rotation steps, each row followed by its count of steps:
The counts run from 0 to 151.
[166 113  95 132 154 112 158 145 168 179 108 145 125 166 112  93 109 146
 146 108 114 105 143 137 164 193 155 126 144 118 162 158 136 159]	21
[147 126  92 108 147 111 180 137 156 151 117 149 107 162 114 131  94 156
 164 111 136 132 159 131 188 173 154 124 129 113 170 158 110 162]	20
[148  96 142 118 134 158 174 123 115 176 115  86 123 144 108  74 164 104
 130 159  88 120  92 102 147 115 126  82 159 137 115 101  86 125]	56
[120 114 160 123 141 153 158 125 181 137 121 102 117 163 158 148 124 153
 134 132 141 125 135 105 185 163 130 122 121 136 127  60  96  97]	117
[140 113 110 141 117 120 124 112 201 175 133 101 126 149 107 106 133 139
 137 163 109  55 122 105 146 151 112 116 157 127 119 125  95  94]	107
[169 100 100 121 162 145 172 166 160 112 125 117 118 137 159 132 154 160
 153 132 114 118 110 148 160 186 122  98 148 146 103 101 109 162]	125
[131 111 152  76 147 155 118 118 152 155 127 121  82 148 128 122 132 117
 154 136 143 117 105  87 201 125 134  91 125 117 116  96  70 109]	110
[155  96 108 120 135 136 184 161 155 125 128 138 100 149 161 175 164 165
 155 140 128 121 140 125 155 174 115  86 136 139 125  92 123 146]	124
[143 100  99 105 144 125 164 100 101 137 133 158 120 164  96 143 164 106
 153 152  65  94 124 140 155 121  93  84 141 131 146 111 103 149]	4
[154 120 142 145 170 158 167  99 159 120 126  78 144 152 127 116 141 108
 144 142  82  99 125 166 132 148 120  93 140 151 117 100  89 167]	127
[116 148 143 121 127 100 183  98 119 116 126 140 142 199 123  94 140 167
 125 128 104 120 109 148 181 182 118 100 131 108 129 143 103 141]	138
[140 135 107 155 112 139 189 113 198 133 136 107 109 162 111 134 125 100
 137 146 114 138 157 107 125 137 119  85 149 165 160  93 120  93]	43
[162  95 161 149 134 142 117 121 150 175 113 171 105 156 101 117 115 111
 148 135 137 117 122  92 170 133 147  75 146 100 143  76  81 123]	31
[150 112 145 120 119 154 115 118 147 152 135 110  59 147 111 119 146 147
 168 157 121  87 132 130 173 121 129  78 115 152 173 111  89 141]	103
[165  86 104 134 137 130 115 153 178 197 124 126 110 166 130  90 126 104
 148 147 110  74 152 127 137 139 149 111 142 163 142 123  94 139]	101
[173 131 123 145 142 160 172 134 162 138 157  91 145 182 158  97 126 121
 120 149 114 125 146 132 130 136 134  67 143 183 145 114 124 159]	48
[143  97  97 127 139 135 115 110 198 174 131 107 128 144 106 127 106 143
 134 178 140  82 122  96 170 171 115 112 155 126 111 150  95 137]	106
[173 110 116 142 143 146 143 105 174 150 145 123 130 119 100 122  89 166
 139 128 121  79 124 135 162 167 166 109 170  89 155 134 102 145]	27
[133 112 121  99 140 112 169 103 108 141  82 143 113 162  72 105 135  98
 161 100  89 121 120 150 180 144 132 135 144 120 134 109  65 116]	11
[180 107 107 141 156 104 149 164 165 153  80 123 112 173  89  83 117 136
 156 108  93 121 117 153 152 134 124 148 142 151 137 119  91  98]	16
[127 130 123 106 156 119 130 128 194 147 102 119  82 157  95 114 177 107
 163 131 125 122 123 100 162 158 102 105 126 126  98  89  94  80]	115
[164 122 119 127 160 113 151 124 132 122 136 135 155 193 144 129 100 173
 110 154  78 100 113 150 178 147  91 119 133 123 117 127  76 124]	8
[167  40 125 115 162 121 140 133 115 103 158 135 136 146 127 112 139 200
 145 149 110 118 133 147 145 127 113  91 149 103 140 142  96 143]	79
[147  83 119 115 131 150 186 137 104 136 123 158 121 146 125 147 171 118
 151 146 118 114 121 115 167 180 118  92 159 124 116 114  97 163]	130
[169 115 153 130 160 128 167 149 120 138 107 163  66 166 108 112 146 161
 172 100 127 151 133 141 148 116 127  90 135 114 170 116 123 161]	149
[117 117 159 101 155 130 208 105 118 127 114  97  86 174 129 105 148 150
 137 127 119 168 130 108 167 100 113 110 124 114 132 119  97 107]	64
[108 128 154 122 111 128 197  92 102 127 109 134 141 168  92 114 152 161
 125 138 111 108 122 146 180 186 143 124 149 102 143 121  67 134]	137
[107 117 127 116 123 158 134 105 178 143 145 100 163 164 117 113 102 173
 134 159 124  86 116 100 199 156 121 104 129 127 131 104 119 102]	112
[158  80  89 129 133 120 124 161 157 150 115 134 106 189 110  94 108 109
 180 136 112 147 157 131 147 121 127 114 128 193 162 123 108 115]	95
[168 128 118 125 145 127 179 139 141 153 166 100 129 165 163  99 148 151
  93 169 113 113 116 114 138 137 105  63 153 130 103 145  98 135]	54
[132 124 124 123 162 154 158 104 196 133 100 100 121 155 105 115 162  86
 165 121 102 126 147 142 146 185 112 105 125 162 115  84 128 144]	121
[166  57 115 113 188 113 124 118 145 107 146 121 130 123 105  92 122 169
 155 131 103 130 119 153 150 133 122 102 154 120 112 159  90 132]	80
[147 144 105 116 143  82 162 140 138 136 116 163 130 214 121 120 114 176
 134 140 112 132 131 132 195 170 105 123 117 121 141 142 115 120]	14
[163 129 135 145 136 130 172 110 148 135 160  94 112 169 149 116 150 174
  79 181 136 124 131 116 151 182 118  69 146 123 111 146  97 149]	53
[134 111 120 110 138 142 195 101 119 136 121 155 110 151 129 158 157  86
 157 148  94 106 129 103 161 145 115  78 131 120 128 104  89 162]	129
[149  87 120 125 137 132 165  84 134 139 128 130 161 175 112 139 140 103
 140 160  55  79 124 153 151 117  97 108 135 134 137 117 111 165]	3
[129  53 137 105 130  95 142 105  98 130 140 186 128 169 119 127 145 147
 144 144 117 118 139 109 154 124 126  93 139 104 153 126  78 103]	84
[166  47 148 141 142 114 141 112 110 131 141 148 111 157 135 149 139 196
 136 151 109 113 154 128 141 126 119  95 141 104 143 108 114 146]	78
[129 150 113 106 149 100 171 128 126 122 121 156 146 210 119  85 135 142
 127 126 102 131 106 131 169 169  95  98 125 122 114 152 107 143]	139
[120 124 142 143 138 151 166  93 185 137  92 123 106 167 121 158 158 103
 147 149 106 122 162 125 145 183 114 101 120 162 123  66 122 145]	122
[160 131 112 133 133 135 143 113 175 108 164 131 135 142  94  86 105 168
 163 126 116 110 106 110 164 142 119  64 148 101 131 140 110  87]	34
[106  78 123 109 149 139 199 119 153 145 113 105 149 179 105  97 117 167
 120 138 129 173 135 103 183 166 133 141 140 120 122 128 147 143]	66
[147 132 113 148 153 168 140 143 190 119 126 110 147 165 106  77 103 121
 151 121 132 164 115 127 151 179 126  83 149 159 120 107 117  94]	41
